In the rows, zero is written as 128.
One turn moves each row of this set onto another row. After a few examples, where does it send each row asked below?
tasat: [111 139 158 124 139 126 135 134 167 147 164 100 124 125 115 112 116]
numer: [134 131 140 136 118 152 142 159 142 129 136 125 112  82 116 131 147]
nug: [141 148 130 100 124 103  91 132 118 158 141 115 152 145 153 133 133]
rov: [149 138 104 118 135 109 143 130 129 119  94 122 142  91 110 128 113]
nir: [127  97 130 145 140 142  98 144 111 110 125 119 123 111 134 153  90]
Rodaf: [133 161 131 110 119 123  87 142 108 117 139 118 137 152 164 138 131]
kal: [136  93 125 120 134 123 109 123 128 144 111 115 141  92 113 143 104]
sobep: [141 143 112 146 140 130 127 156 112  83 110 129 123 113 132 136  99]
nupo: [155 137 102 117 139 110 141 141 125 121  94 125 143  95 122 132 113]
fovel: [136 145 113 147 138 131 128 144 113  80 109 126 122 109 126 129  97]
boge: [136 168 129 117 124 114  93 144 109 123 146 120 137 156 161 131 129]
mobu: [142 151 130  90 118 112  91 128 120 147 129 113 154 139 154 138 139]
Varon: [132 126 142 138 117 152 140 157 144 130 138 123 115  80 118 130 147]
fak: [133 139 137 101 118 123  78 131 113 139 140 114 141 147 161 144 129]
teb: [109 141 103 123 132 156 130 119 146 145 161 127 118 121 134 120  78]
Bipe: [117 151 151 121 140 122 150 135 169 143 158 104 125 123 111 106 119]
kes: [113 155  95 123 134 154 139 122 147 138 156 132 117 122 135 115  79]
fepen: [132 129 141 140 118 151 139 159 142 126 138 125 111  83 118 130 148]
Repip: [143 171 121 103 124  98 105 139 118 139 134 119 148 149 154 128 133]
Pon: [114 139 100 116 131 149 134 114 152 157 156 128 125 115 131 119  80]
fekoz: [121 100 133 148 136 143  97 137 116 104 124 119 122 110 128 147  92]
Balid: [132 128 143 141 117 152 138 158 142 128 138 123 112  80 120 132 146]
vik: [116 153  93 114 131 146 142 119 151 149 151 130 126 116 131 115  84]
zepil: [143  95 119 115 140 120 111 129 128 147 110 118 143  95 121 149 105]
gafa: [108 144 158 135 140 132 138 137 161 130 168 103 116 132 119 110 113]
gomov: [145 172 122  97 117 111 100 136 114 125 127 120 146 143 158 132 138]
modub: [113 158 152 131 139 124 148 141 163 129 161 104 120 130 116 105 116]
Zoso: [133 148 136 116 125 116  80 136 111 141 152 114 142 153 161 138 125]

Rodaf goes to fak
vik goes to kes
Where do these go?
fekoz goes to kal
nug goes to Repip
zepil goes to nupo
gafa goes to tasat

One turn moves each row of this set onto another row. After a few examples, where does it send each row asked below?
rabor: [134 172 147 131 116 129 106 140 142 104 153 184 152 142  98 151  66 110
 126 144 141 119 109 135 119 135  94 114 113 148 107  95 140 133 149 111
 172 144 154 157 127 119 147 110 103 101 125 167 140 120 115 179 134 150
 120 127 167 103 119 155 129 101 108  98 139 131  93  92  82]
Kab: [120 155 148 140 142 134 139 119 140 109 128 144 125 151 126 101 111  86
 130 124 130 151 133 135 131 109 105  61  76 117 158 121 136 147 149  91
 142 113 144 139 159 127 111 118 166 106 136  90 140 106 127 120 116 134
 173 106 148 113 113 153 128 129 100 122 144 151 124 102 109]
dumod: [129 175 168 123 148 144 128 118 128 117 129 160 143 138  89 151  93 147
 176 150 146 112 128 172 103 124 104  86 148 124 105  97 109 136 117 142
 175 122 146 117 100  82 138 130 131 122 108  92 128 108 114 147  89 124
 150 118 133 158 149 180 122 150 141 106 144 155 129 140 104]
Mam: [132 132 128 132 124 126 137 129 132 135 121 158 117 114 150 156 103  66
 129 119 167 116 121 135 114 128 113  76 116 125 124 150 152  89 106 109
 142 134 118 114 137 110 151 184 125 121 143 120 130 120 160 138 108 149
 165  96 134 101 146 185 145 147 111 139 110 119 132 122 126]
sut: [133 177 143 134 120 130 110 127 145 107 152 192 153 141  96 148  68 109
 135 137 140 116 112 139 116 130 100 116 121 135 109  96 138 131 149 109
 167 144 157 158 113 123 145  95 114  94 130 162 144 115 108 164 136 141
 116 124 173  98 123 156 127 101 115 103 139 136  97  93  73]
gobud: [117 142 150 154 140 140 148 116 132 109 121 140 134 157 125  99 108  85
 127 120 128 158 135 123 133 136 108  75  80 113 163 121 133 139 148 101
 146 119 148 144 146 124 111 118 175 100 130  98 152 115 122 129 119 138
 154 114 140 106 109 148 135 137  86 112 154 139 123 114  99]
noru: [124 135 148 114 142 122 148 152 127 139 158 165 106 133  98 130  85 143
 107 149 180 147 136 182 115 139 133  91 118 135 123 114 151 118 118 139
 155 118 132 155  99  97 165 130 122 117 125  94 147 116 100 142 133 130
 177 116 127 110 132 163 114 177 153  99 162 159  94 115 155]
Kodav: [123 155 145 150 139 145 150 103 131 109 131 150 125 149 115  95 105  75
 124 120 127 152 133 134 131 125 110  74  89 122 160 119 135 139 152  96
 144 111 153 146 158 104 108 114 162  98 128  96 142 119 120 132 121 138
 169 119 140  99 109 152 142 129  84 116 139 142 130 114  94]
Vopef: [120 171 170 114 156 141 125 133 131 115 137 149 138 139  94 142  89 139
 173 154 143 117 128 177 103 130 112  89 148 120 104  99 102 136 120 142
 171 118 152 113 115  81 128 140 142 121 115  98 144 111 130 139  93 117
 159 120 142 155 158 165 125 140 146 108 138 156 123 149 101]
bomov: [127 176 167 121 150 137 117 133 128 119 126 149 144 142  92 149  94 146
 174 149 141 114 122 174 106 131 112  89 155 125 101  98 113 137 123 149
 174 112 146 115 111  81 129 136 142 125 110  97 135 110 123 141  89 118
 159 116 144 160 155 166 117 145 137 112 140 155 128 142 104]
daz: [119 155 111 127 132 112 122 132 112 162 142 132 100 124  89 135 109 126
 115 138 115 110 140 158 121 107 120  98 132 117 100  87 114 146  88 149
 145 133 153 174 110  94 164 123 109 123 122 119 138 129 129 123  85 150
 189 145 121 126 137 142 119 131 122 126 133 129 120 126 114]
rog: [131 146 135 100 119 110  85 127 132 106 165 172 112 140  98 140  93  90
 115 160 126 107 124 111 120 128  89 107 140 149 114 138 142 113 122 132
 143 149 157 125 137 118 153 142 129 107  93 159 136 125 156 164 107 160
 136 132 175  86 146 172 113 118 155 122 142 106  82 116 109]
gabo: [134 119 126 131 125 139 128 132 128 147 113 156 123 128 149 146  96  78
 123 124 156 119 144 129 114 139 118  81 115 123 128 157 146  87 112 122
 148 140 123 112 145 124 151 173 135 128 129 127 136 129 151 133 104 157
 152  87 140 104 145 191 153 139 108 144 105 117 139 106 122]
Biru: [126 123 125 135 129 142 130 128 131 142 116 150 134 135 144 139  90  65
 134 123 176 121 140 129 118 128 117  82 108 119 122 151 151  76 107 122
 153 119 119 115 154 112 143 171 129 127 128 123 140 127 149 129 102 163
 141  98 124  92 135 182 144 151 115 138 112 122 132 104 113]
dod: [120 136 141 119 144 124 148 137 121 138 154 173 119 127  89 124  88 134
 116 149 160 150 140 180 113 144 124  86 129 147 126 115 151 119 111 141
 156 119 142 158 104  93 160 130 125 123 114  84 151 111  90 148 127 126
 175 123 118 108 140 175 101 176 150  96 158 163  96 105 153]
San: [124 144 129 107 117 115  81 132 134 112 165 179 113 130 101 144  77 101
 103 153 124 121 129 105 121 131  91 101 143 151 108 133 140 113 114 126
 144 146 146 129 125 105 150 137 130 102  99 161 142 120 155 171 112 161
 134 135 171  84 149 171 116 118 162 117 137 107  79 109 100]
Fav: [118 158 141 145  82 132 140 100 102 144 106 197  96 145 120 147 106 116
 136 116 131 124 111 133 133 117  94  99 116 141 157 137 125 101 139 126
 185 130 127 139  90 126 145 110 139 137  97 143 141 100 144 131 126 123
 174  90 136  99 142 119 143 126 130 150 151 136  97 132 100]
pase: [121 151 144 143  79 130 133 112 107 135 112 194 113 144 129 148 108  96
 140 111 131 118 114 122 133 128 101 107 119 132 156 133 137 105 141 128
 185 128 123 131  93 127 140 112 134 149  94 136 138  89 142 142 132 112
 182  86 149 105 151 124 144 101 125 122 152 131 116 135  96]
Lovip: [122 174 172 118 145 143 124 128 134 112 138 147 137 154  92 146 101 150
 170 148 150 109 114 181 107 127 102  92 136 114 101 102 109 137 121 147
 172 115 148 116 112  80 132 141 132 122 113 105 129 103 128 144  88 121
 147 123 144 159 153 171 122 145 137 118 138 163 125 137 108]
zul: [125 146 115 129 134 117 123 119 114 165 136 146 104 116  94 135 107 123
 125 139 112 103 148 156 110 107 124 105 136 129  94  91 117 145  81 153
 141 135 165 177 115  92 167 115 110 128 116 107 133 112 124 126  86 145
 183 149 127 125 143 159 117 147 127 110 133 124 129 117 109]
dudun: [133 173 152 135 121 131 114 135 146  89 142 182 155 134 107 155  68 109
 138 139 145 115 107 130 115 133 107 120 117 138 113  88 147 124 152 113
 172 142 147 160 116 120 150 104 110  97 119 163 140 113 113 165 141 147
 130 118 172 103 118 152 119 106 109  97 140 137  85  97  75]
mol: [109 152 135 127 161 117 101 124 143 120 143 161 150 118 114 126  96 115
 129 161 130 155 152 141  95 131 104  68 123  99 105 136 153 126 168 112
 166 137 142 157 122 141 142 138 121 101 133 138 155 150 137 150 121 156
 113 126 141  65 126 168  99 110 131 112 163 111  90  98 110]
Kar: [120 149 143 121 148 121 103 124 150 130 142 161 147 114 116 129  90 116
 117 163 133 147 150 146  90 127 105  70 133 104 107 138 146 130 162 105
 159 141 143 151 129 130 131 136 118  99 136 132 162 142 133 156 125 154
  99 123 149  71 127 175  98 107 130 111 169 111  89 106 111]
kisi: [116 150 142 136  84 121 129 100 102 145 114 188  97 142 135 148  90 101
 155 124 137 102 125 125 130 130 113 115 116 132 157 134 131  87 133 125
 183 141 122 139  91 128 145 110 147 135 100 141 135  93 150 131 131 116
 173  87 144  95 156 127 141 110 130 134 149 136 118 135  97]
Kifud: [125 155 141 145  77 125 119 107  97 139 114 196  91 143 122 152  96 105
 140 125 125 134 121 124 137 124  97 102 114 134 160 132 146 103 143 118
 181 126 118 134  98 121 144 105 144 142  97 135 129  91 141 134 129 120
 183  81 144 104 159 138 141 107 133 119 155 141 117 135  97]
tul: [116 150 152 146 140 140 144 110 143 116 130 149 139 148 126  97  88  90
 126 132 127 158 133 126 135 124 114  78  80 123 178 108 122 130 157 104
 154 124 154 138 155 123 109 111 166 107 116 100 140 112 115 130 113 145
 165 109 140 107 112 135 126 127  92 130 154 143 122 124  86]
beti: [129 141 149 163 141 152 147 116 128 110 121 137 129 153 117  99  99  98
 122 125 126 148 128 142 138 109 107  75  83 130 164 115 118 129 146  96
 144 110 158 152 162 119 111 124 169 102 128 106 142 119 123 120 109 131
 146 121 143 108 109 149 138 141  95 132 146 147 108 122  95]
bim: [121 144 131 107 126 114  87 134 132 110 165 177 107 139  98 141  84 103
 105 170 119 119 130 116 119 138  87  96 147 149 114 133 135 116 130 120
 143 147 154 131 127 120 145 141 132  98 104 161 143 127 163 180 115 161
 138 137 172  90 140 171 124 116 155 116 143 103  84 115 103]
Pulo: [108 160 150 138  81 116 124 104  98 141 109 182  96 150 136 147  99 109
 143 106 120 127 109 125 137 119 100  95 104 140 153 117 139 105 138 129
 181 138 117 126  88 128 148 116 126 126 111 136 127  87 137 136 131 104
 180  88 144 104 157 128 132 109 116 125 146 140 114 131 104]
Zezak: [115 133 144 104 146 120 144 153 127 144 162 173 111 131  91 126  82 130
 112 144 174 160 132 178 111 149 131  91 112 150 121 107 148 114 106 151
 160 119 142 147 101  94 164 132 124 128 122  91 154 113  98 147 126 130
 169 118 122 109 138 153 116 172 144  93 151 162 101 111 143]
lepo: [124 124 137 144 121 138 131 133 118 152 108 164 117 123 154 143  96  80
 136 133 163 113 138 131 110 129 113  80 120 121 121 148 154  88 113 127
 149 128 121 108 145 109 144 172 122 119 138 115 141 121 155 143 104 155
 139  90 135  94 145 196 149 143  97 146 110 117 135 108 114]
Raz: [120 160 116 123 133 118 124 133 113 170 138 137  99 125  95 142 108 122
 124 135 120 107 149 160 108 107 125 109 127 120  88  95 113 148  87 148
 155 141 159 172 118  97 170 116 114 122 121 110 150 118 125 107  90 151
 181 138 122 128 143 140 121 136 122 112 138 127 120 122 106]
Kuf: [117 155 138 128 148 125 101 130 141 125 141 162 145 124 108 137  93 114
 124 166 135 141 153 146  87 131  99  72 121 101  95 139 146 131 168 105
 174 133 139 164 128 135 136 129 113  93 136 145 163 139 142 159 123 151
 109 125 149  70 129 172 107 107 133 101 164 110  88 102 109]
nono: [140 117 130 136 136 150 134 116 121 137 111 154 118 121 144 152  95  86
 122 125 171 118 138 144 113 123 123  70 108 130 124 145 140  77 109 125
 157 123 118 120 140 110 153 163 125 132 132 128 132 129 160 144 102 153
 139  87 140  99 134 183 159 153 117 158 106 125 125 112 117]
Tuzun: [121 152 116 126 132 111 124 129 109 166 137 137 105 122  91 143 110 122
 118 135 117 108 146 160 110 108 127 113 131 124  92  92 117 145  84 151
 145 140 162 168 114  88 172 113 112 120 121 103 146 126 127 117  87 148
 187 138 125 129 141 146 122 141 116 117 143 120 123 120 115]
Kibib: [113 138 145 113 152 119 139 151 122 135 159 179 116 131  86 129  88 131
 111 144 167 152 134 178 111 147 135  94 120 144 122 115 149 116 114 146
 156 118 143 151 102  93 158 128 126 127 118  83 150 112  98 146 124 127
 172 118 130 105 134 160 114 178 145  92 159 167 105 109 156]

zul goes to dod
beti goes to Fav
Kodav goes to Kifud
Where do these go?
Biru goes to tul
pase goes to gabo
Lovip goes to daz
Pulo goes to Mam
mol goes to dudun
Vopef goes to Raz
Kar goes to sut
Tuzun goes to Kibib
rabor goes to bim

